Named turns come first, each shown by rows before and after it. Which turns, in which order, take the first row of each pair that follows to the second? Write the first one first, as in the answered first pair.
turn X:
[-149 172 318 -153 8 -8 178 158 179 -72 -46 -171 88 -131] => [-51 -46 173 -160 -245 -168 -21 -15 135 92 213 152 -244 140]
[-1 27 -56 -27 -31 -93 141 -148 -54 46 12 52 -70 59] => [31 68 -103 -35 7 -38 150 -109 -78 76 -56 6 22 -35]
[200 75 -272 -28 -34 26 74 -73 -109 315 -144 4 61 -54] => [-45 199 145 18 108 3 283 -3 62 -47 -209 -214 113 -4]
turn U:
[134 218 111 -39 75 4 266 96 -27 244 -138 -186 104 -60] => [70 72 247 187 -44 -35 224 53 -47 -63 16 -54 -207 289]
[-34 353 -9 -169 -55 -114 9 229 100 455 -27 -233 165 -357] => [-230 171 305 137 -203 -320 73 60 135 -90 266 -30 -368 265]
[-9 -178 26 -106 -72 -2 -432 216 25 133 131 5 59 20] => [-143 -12 117 -312 52 -240 -161 61 151 162 136 -88 145 -32]
[112 -98 -407 55 75 -108 9 -241 -134 -14 135 162 -28 60] => [112 -49 -430 -16 112 -123 45 -243 -118 55 105 117 46 -16]
turn P:
[13 2 -20 73 -35 8 93 -43 -70 -133 -18 -28 -42 29] => [44 -32 -121 48 1 15 55 -55 -76 -99 17 -8 29 -28]
[-106 277 159 -229 22 -100 149 133 125 41 -53 -125 127 -69] => [-85 277 49 -232 101 -117 171 83 106 18 -21 -116 191 -114]
[33 120 3 -192 -39 -73 37 -5 67 69 -90 -92 87 -63] => [22 121 19 -189 -46 -71 33 0 70 71 -91 -93 81 -61]
turn B:
[-73 -73 37 133 -42 -188 75 -53 68 42 226 167 -217 280] => [-30 -74 -74 40 -28 -222 63 -101 66 179 249 201 -161 213]
[-10 -14 73 -55 44 45 -85 79 60 51 -82 -66 91 -132] => [-17 -24 98 -28 50 59 -88 94 64 6 -85 -73 80 -119]
[63 -177 -50 68 11 56 -225 48 65 -203 379 17 -45 23] => [0 -125 126 87 -55 24 -149 42 86 -244 342 -18 -169 123]
turn H:
[50 -54 151 -9 -2 174 113 63 3 70 -6 95 -56 186] => [69 -46 121 -92 36 198 71 99 36 159 -27 60 67 62]
[18 276 -84 93 14 -103 61 68 212 -70 -58 -74 87 21] => [47 262 -150 122 31 -86 52 59 183 -85 -45 -60 101 9]
[-23 287 -11 114 102 -243 400 -204 -164 -429 -31 -29 -141 150] => [-117 387 259 -268 114 -271 355 -76 101 -93 -127 -190 82 -131]
Then:
Between the rows of a pair lie two turns.
[-27 168 69 158 -38 111 -82 164 -76 73 -263 -131 8 -77] => [-18 202 50 63 -79 42 -55 104 -58 208 -260 -112 -8 -93]
B then B
[-44 17 93 131 -27 -109 167 -68 47 136 -115 229 266 -72] => [-64 -69 106 253 -37 -98 128 -78 28 -29 -40 288 180 48]
B then U
[158 83 -353 94 74 3 100 -155 -222 47 -20 45 52 10] => [195 -54 -308 155 35 173 -136 14 -204 21 -9 68 81 -22]
B then P
[-53 88 111 30 -154 -28 189 -120 -67 -68 -205 -31 -217 153] => [60 59 33 24 -209 168 13 39 -121 95 -313 -52 -131 3]
U then H
[172 -94 133 -130 -114 136 -232 39 -65 243 -41 166 -1 12] => [114 -35 17 -279 105 -43 -78 -108 27 230 43 136 207 -115]
U then B
[-85 -78 29 260 249 -204 144 -248 87 -426 19 18 -88 111] => [122 2 -342 224 325 -5 89 -149 -76 -157 -173 -53 198 -224]
X then X
[-48 13 -91 45 -142 -207 237 -179 -19 -33 -84 -65 -101 146] => [59 -137 -320 107 -118 -120 49 -155 -85 -20 13 44 -36 100]
P then U
[-45 275 148 -41 163 -40 194 199 -32 24 -79 -174 296 -268] => [-6 184 -83 253 216 -96 286 35 -209 -317 69 -24 132 -21]
H then U
[-85 -83 162 -225 -341 -154 -246 57 105 248 169 172 -198 246] => [152 -140 -352 -82 -211 48 -358 85 -130 291 131 223 33 30]
U then H
[-21 93 -377 28 -108 -19 -25 -95 -215 3 -131 -54 81 12] => [-37 41 -331 112 -147 -24 -48 -108 -227 -103 -80 -8 -26 129]
U then U
[169 -308 -122 95 -173 24 -192 53 -194 18 140 315 -289 163] => [152 12 -192 -316 36 -65 48 29 -77 419 -82 49 152 -312]
B then U
[28 -91 -1 11 -95 -74 -72 -29 55 34 100 100 -56 128] => [62 -49 -89 -77 -43 -49 -73 -15 57 162 53 54 83 -23]
B then U
[-33 -19 127 -81 10 257 -191 283 -16 248 -21 -112 258 -382] => [-37 -60 112 420 -118 250 -15 154 -291 -248 24 16 -210 122]
H then B
[-53 51 257 -22 -45 59 -51 128 83 30 -132 -119 -25 -33] => [-89 -42 224 79 34 45 -73 92 94 -185 -12 -71 -10 31]
H then X
[-5 -39 45 -241 -145 -147 -166 -23 115 398 102 -21 -123 -41] => [46 98 -23 -202 -151 -79 -41 -3 3 456 -64 -108 -95 -106]
P then X
[-69 189 -212 117 166 -97 126 -114 12 101 -183 -51 22 33] => [-71 110 -153 221 40 -96 62 -120 -18 23 -124 38 -177 217]
U then B
[5 -38 161 -38 -204 -212 -61 62 21 239 -96 -40 -183 138] => [175 -48 -240 117 -87 -41 -95 82 -196 230 -162 -28 -20 -10]
X then H
[119 -88 -269 -113 -105 -5 -160 41 -105 276 -89 180 14 139] => [31 106 4 -89 -65 145 -18 231 -77 202 -358 -79 107 38]
P then X
[-76 113 -51 -94 200 -37 88 -146 1 -96 103 -149 95 -247] => [25 -5 -217 -107 59 -98 -45 -232 -59 54 232 36 -57 -154]
X then X
[65 -52 127 138 -242 266 -263 333 91 75 -145 -33 -127 7] => [14 -29 195 167 -157 286 -212 351 119 -53 -165 -92 -66 -10]
H then X
[-39 -46 358 -51 -206 83 -66 159 155 77 -70 -97 -94 85] => [35 1 199 -199 -196 38 -66 107 143 314 -88 -93 5 -61]
B then X
[92 -233 138 -124 -75 239 -552 155 374 152 248 75 159 -163] => [127 -134 94 -43 4 389 -491 257 295 103 88 -56 299 -286]
P then H
[-70 -63 140 -335 -329 -176 -121 -77 117 395 167 119 -147 -19] => [82 -190 -271 35 -273 -99 -140 -183 -175 103 264 295 -244 146]
H then H
[-89 61 77 -227 -8 59 -10 16 196 152 -105 -135 114 -137] => [-80 73 16 -221 24 52 17 -8 182 152 -105 -136 146 -155]
P then B
[57 -1 18 165 43 114 7 158 -40 -71 -89 -189 196 -235] => [61 -105 7 324 -112 5 10 21 -119 -201 57 -2 -136 92]
H then X
[52 -122 -173 10 -27 -106 -165 -189 -15 -3 224 233 -3 85] => [-10 -43 -133 -80 32 -213 -47 -263 45 18 226 190 42 56]
U then U
[-59 -207 119 106 -100 59 -288 38 58 -103 156 160 -116 130] => [12 -141 46 -77 -77 132 -342 122 89 192 40 73 95 -131]
H then X
[96 -60 -17 60 -236 223 -113 96 -105 154 -186 7 -167 83] => [-34 169 -19 -202 -19 -63 249 -113 30 218 -190 -129 30 -56]
U then P
[95 -56 105 137 -207 -63 -26 12 -147 -60 -160 87 -89 98] => [132 16 13 145 -146 -12 37 22 -204 -39 -248 26 4 7]
X then P
[9 -351 -27 27 140 106 -131 -121 69 -248 247 -1 108 207] => [14 -175 -152 -177 275 -22 60 -228 102 -46 166 -98 310 5]
X then U
[24 -302 -55 24 29 -28 -250 87 59 -116 289 150 48 45] => [51 -212 -231 121 95 -109 -55 -55 -68 -201 263 157 17 103]
U then H
[-21 -143 -71 -252 236 -119 -261 23 132 -285 152 98 144 -30] => [-8 -148 -94 -258 242 -101 -271 35 126 -256 141 88 174 -61]
U then U
[-137 54 -19 246 48 -24 -45 117 -11 -154 15 -21 -94 117] => [-159 102 -17 211 47 -108 33 53 -5 -136 18 -21 -120 135]
P then B
[-29 -91 -9 -90 -3 -44 135 -60 25 92 62 -38 -103 27] => [0 -123 -98 -53 20 -34 107 -75 -11 65 91 2 -88 32]
B then H
[167 -54 146 -82 -39 -79 86 74 -113 319 -210 98 -138 31] => [234 -109 -41 66 -11 -38 72 36 -230 216 -161 171 -155 81]
H then H
[37 121 40 -53 -22 27 -68 119 -101 -3 91 -80 42 -72] => [-1 143 113 -32 -29 -15 -7 88 -89 -63 95 -94 -14 -1]
P then U
[102 150 -46 -27 -162 -113 165 -67 -30 215 -79 81 -126 95] => [189 45 -210 35 -146 -15 28 -26 -90 216 -40 149 -71 55]
U then B
[33 -237 162 61 -48 43 -247 -158 -46 76 187 168 -106 505] => [82 -102 156 -250 39 157 -301 3 57 459 -17 -28 270 61]
H then X
[-63 -45 -94 356 -7 108 -170 32 -152 -221 -24 99 -134 99] => [-88 24 -54 362 68 156 -111 80 -137 -265 -107 -5 -30 13]
X then X
[-44 -339 21 -159 156 8 -381 61 232 -38 282 81 213 -145] => [63 -316 65 -154 -84 119 -489 165 147 207 139 97 53 -120]
P then X
[-187 -392 -129 6 -158 227 -180 -117 44 417 267 -3 16 41] => [-309 -152 -40 -177 56 95 131 -186 160 418 158 -211 258 -146]
U then X
[-116 -205 319 -52 -150 -125 -211 25 129 -81 210 52 -142 188] => [-45 20 190 -65 107 133 -93 222 58 -25 -117 -246 313 -242]
X then X
[-7 122 143 -65 -150 -63 94 -2 -7 110 -96 -28 -175 87] => [25 142 49 56 -109 -25 156 -16 -101 -2 -127 -34 -181 114]
U then P
[14 61 68 -33 89 175 75 87 -61 35 -96 -32 33 0] => [-13 53 -6 -31 184 62 156 -31 -56 -58 -5 2 54 41]
U then P
[58 85 34 121 -120 -110 47 -4 81 -142 27 28 -130 90] => [154 91 -53 138 -113 73 -72 140 19 -37 -84 -22 3 -76]
U then B
[-8 161 -121 56 -18 -123 235 -271 -129 -30 -70 10 -41 89] => [13 151 -168 -127 48 -113 144 -224 -32 145 -65 -22 160 -117]
H then B
[-68 -355 20 93 285 81 -288 46 162 -425 306 95 228 -63] => [-186 -232 192 122 277 -58 -45 -60 179 -568 278 39 89 94]
B then P
[165 6 14 105 -99 80 -270 66 18 205 40 137 -11 23] => [58 16 150 121 -97 -81 -142 -51 87 42 130 170 -144 200]
U then U
[86 -9 -105 50 165 -48 5 -124 -19 -142 95 -32 109 -33] => [80 -92 36 103 78 86 -166 27 15 -169 85 -35 64 -6]
P then B
[-20 108 221 -51 -93 7 -27 76 65 213 -107 -13 -43 -15] => [-59 175 195 8 -43 -90 145 -49 34 86 -95 -20 -100 77]
X then P
[221 232 -209 -68 -229 235 -26 220 -201 598 -471 -86 200 -414] => [-327 394 294 -75 109 -432 659 -255 142 -184 -149 -164 16 52]
B then U
[-1 -5 6 -112 0 -57 42 -80 159 39 232 82 30 28] => [17 -41 -46 -26 24 -17 20 -81 119 -52 258 104 26 68]
B then H
[-100 84 108 -173 113 -273 98 48 278 -78 72 -155 -150 228] => [-75 -12 4 -245 222 -259 -25 63 333 -53 158 -122 18 98]
H then X
[39 -50 -59 -281 -39 -93 42 -103 174 272 -98 115 112 -140] => [52 -171 102 -148 -113 146 -193 139 178 172 -147 90 88 -129]
B then P
[130 -37 -48 -63 -238 153 -122 31 -81 262 -45 46 -154 117] => [137 47 -294 -147 -17 36 42 -120 -94 265 -19 19 71 -46]
U then H
[192 -358 -197 294 123 279 -323 -3 -163 -225 -22 38 91 -9] => [46 -74 -255 180 333 -120 230 -376 -141 -337 -3 -44 116 58]
U then H
[257 -166 -14 212 -214 146 127 175 -4 15 -93 264 -70 68] => [146 -11 206 -61 -205 36 245 183 174 226 -185 125 28 -76]
H then U
[4 -19 -111 -75 -59 -140 -44 -130 -123 -94 410 -62 -151 282] => [49 -70 -169 -121 -79 -103 -153 -96 -109 8 429 -22 -104 220]
B then P
[69 43 -78 -16 117 -71 7 -158 -68 -232 67 32 28 26] => [-17 116 161 -152 71 -112 49 -117 58 -140 13 -53 19 9]
B then H
[67 -108 -95 261 -191 194 -382 344 -73 -39 208 29 -295 67] => [-21 170 -222 -95 235 60 -65 264 92 97 86 -252 289 -425]
U then B
[-27 94 108 -186 -102 -49 33 -64 177 226 23 40 52 57] => [-39 128 128 -183 -64 -26 62 -38 182 198 -16 -18 101 19]
X then X
[-147 -201 135 -169 1 32 -254 -57 202 -49 190 29 229 -123] => [-164 -201 128 -182 -19 -48 -212 -130 213 -65 239 66 178 -66]
X then U
[-70 -34 50 3 311 55 63 93 -21 -204 -100 -210 380 -208] => [-1 -244 -97 231 78 -86 -7 -125 -174 -342 153 120 -88 247]
H then X
[116 202 -291 -191 -52 -45 -55 -117 -76 53 -25 79 -197 -4] => [19 192 -64 -91 -113 -63 -16 -89 -39 -134 -16 67 -352 169]
B then H
[45 31 -218 -90 -51 -59 66 -31 2 344 107 64 -33 -79] => [-75 134 -52 -43 160 42 190 86 76 100 -10 -152 177 -206]
X then B
[-76 -179 178 149 -34 109 -199 115 -44 -65 -39 116 57 70] => [-106 -35 151 -33 120 51 -52 88 30 54 -133 -17 287 -146]
U then B
[33 -174 -284 295 155 67 -47 -52 -198 -329 141 148 -46 154] => [-60 36 -137 248 104 -99 263 -179 -201 -310 27 58 -189 268]
U then H
[-19 -44 63 -111 -42 58 -113 113 58 201 -33 -51 68 -133] => [20 -117 -120 27 81 114 -134 92 -20 20 27 -12 148 -137]
X then H
[-87 -69 34 58 138 -130 -2 -65 125 -257 197 57 97 18] => [-135 -15 155 -63 94 -190 26 -58 201 -147 166 14 83 1]
H then B
[82 -23 102 -117 310 -117 164 -83 138 -198 219 -8 -27 -232] => [132 -137 215 -191 143 23 -122 93 203 14 214 33 -59 -286]
P then P
[114 -224 -262 -12 -134 -15 -27 -121 -34 -102 124 113 -85 84] => [48 -204 -112 58 -168 -4 19 -89 -23 -218 89 73 -179 178]
B then B
[54 -354 -390 167 83 370 -544 120 -71 -454 115 178 76 74] => [-250 -115 434 -446 -68 183 -462 274 443 -7 -54 -113 122 -100]
H then H
[-13 139 -191 123 219 -95 292 -192 -40 -168 -57 -82 227 -144] => [110 48 -311 216 156 118 84 -42 -138 -98 -120 -46 251 -215]
U then U
[147 -173 -104 90 53 59 -171 56 -109 22 157 36 4 -66] => [69 -127 180 50 -82 70 -176 143 -34 67 84 -24 -129 11]
P then H
[-51 13 45 126 93 -56 85 -9 31 -296 -15 -9 29 76] => [-3 -72 115 137 -7 104 -125 160 44 -209 -56 0 18 32]
H then U
[86 -288 -128 255 168 323 -134 56 -299 -259 -75 68 277 -123] => [-90 -174 48 287 182 22 214 -196 -250 -495 11 73 42 168]
H then P
[115 46 -150 54 -134 -107 76 -111 -75 -100 -5 152 -161 135] => [199 54 -158 -33 -208 44 -64 47 -79 140 -134 95 -64 -47]
U then P
[-91 -201 74 -317 154 -72 -217 -54 420 -3 226 249 58 -43] => [-110 -89 94 -326 280 30 -129 44 414 -40 82 88 250 -214]
X then X
[48 35 -174 -19 -41 -31 159 -127 -114 200 21 -52 72 -120] => [-86 30 121 -119 -104 -132 171 -125 50 182 77 -67 -21 -25]
U then H
[52 -30 -216 105 236 12 91 -66 -42 -200 48 -33 202 -120] => [-74 -104 160 55 171 69 -50 112 138 -262 69 -83 164 -88]
P then X
[-134 -87 92 -43 -127 -130 -44 -52 92 28 86 132 -193 237] => [-62 -93 -95 -191 -63 -128 -122 -67 104 237 106 150 -13 38]
B then H
[-149 94 32 33 -91 -132 244 -88 67 -151 -22 92 -54 -73] => [-153 23 36 -84 -122 -185 147 -105 142 -47 59 153 -44 -90]
H then X
[69 -21 -38 -43 -71 33 -70 2 -48 203 -93 9 -6 -33] => [17 54 23 61 29 88 48 41 -71 6 -174 -99 60 -51]
H then X
[33 53 -82 204 22 160 44 -21 -51 -80 -153 -142 20 -54] => [-98 55 215 -6 -33 49 18 -2 169 25 -104 -175 5 -54]
X then H
[124 182 -179 -81 -116 35 37 -38 -132 158 -87 17 28 -68] => [51 220 11 -91 -194 -33 103 -52 -79 130 -87 0 -105 48]
H then H
[103 104 -55 19 -161 131 97 9 -125 152 -165 -6 -117 38] => [144 48 -167 65 -93 192 26 40 -155 108 -137 15 -15 -31]
B then B
[-140 2 256 148 -121 -34 116 42 -72 -215 -16 -59 -205 221] => [-126 -9 337 117 -120 119 -12 215 -30 -151 -115 -140 -78 72]
U then X
[122 -70 60 165 20 133 -150 145 72 106 -176 -201 14 -211] => [88 -107 75 344 8 107 -85 85 2 -130 -116 -150 -135 -11]
H then X
[34 -114 76 -162 81 -9 -60 131 217 -21 114 -66 151 -72] => [115 -214 -16 2 -5 93 -171 172 97 -88 124 25 39 28]
H then P
[13 -292 4 205 -269 127 -295 43 32 -83 75 271 -278 147] => [57 14 -96 -249 -146 54 -106 39 127 459 -178 42 116 -334]
B then U
[-6 152 -50 -39 168 -52 135 5 79 -129 -69 -142 140 -171] => [138 -2 -290 -67 -16 -126 -54 -114 -15 83 94 106 -55 -53]
X then X
[-86 -90 24 72 105 209 -112 110 34 -113 -12 37 75 84] => [-88 9 -40 -129 163 101 -25 35 97 88 -36 -12 205 -71]
X then U
[88 117 -254 303 -24 169 146 -20 -287 -62 -277 1 43 -166] => [21 66 -150 394 -67 90 172 -78 -273 -243 -184 61 -131 30]
U then U
[-124 -185 -4 -23 -43 -51 -187 176 80 21 62 85 -81 171] => [-152 -28 115 -140 -50 -49 -72 219 123 156 -95 -56 -16 54]
U then P
[26 86 188 -14 -101 135 71 155 -51 207 -237 -132 -136 -43] => [20 109 84 -177 -75 -44 140 -11 -9 348 -146 -70 -112 -66]
U then B
[-90 7 -72 22 109 -90 44 -57 36 -130 133 -31 69 27] => [-6 -86 -121 -23 -3 -37 -151 -3 28 52 157 55 32 0]
X then P
[-103 158 384 259 -54 211 239 261 -29 -77 -230 -274 -29 127] => [-80 330 53 38 87 -132 553 -98 -47 116 -164 -235 66 43]
B then P
[210 97 -344 315 -104 138 286 31 -321 -50 -189 -100 -122 66] => [235 100 -516 37 26 48 233 -30 -207 199 -115 -96 145 -193]
U then P
[-56 48 98 -536 -220 -361 -67 -10 147 455 210 -27 99 -221] => [-234 0 260 -325 171 -176 -39 172 253 -148 224 -226 444 -343]
B then X
[113 135 -79 -186 -83 100 81 59 77 289 -116 -174 85 -204] => [189 -64 -90 80 -230 280 -164 175 -47 132 -53 -36 -117 -6]
U then U
[-1 60 72 175 -111 -27 194 38 -52 -108 53 61 -176 260] => [-81 189 172 -104 26 -101 284 59 126 77 -26 -93 85 5]
H then P
[6 49 -216 84 269 52 204 12 51 -275 33 -121 249 -130] => [43 -26 -92 276 107 239 67 173 -36 -365 -34 -105 79 -6]
B then U
[19 -20 185 165 -82 -199 104 -131 -14 -263 166 214 -298 388] => [263 -8 -31 314 -233 138 -77 86 -263 -37 -79 189 -293 254]
U then H
[49 6 -115 40 29 -42 58 -23 -76 -41 -8 -50 37 13] => [-9 3 16 21 49 -8 44 57 -5 -94 -27 -107 83 -10]
P then X
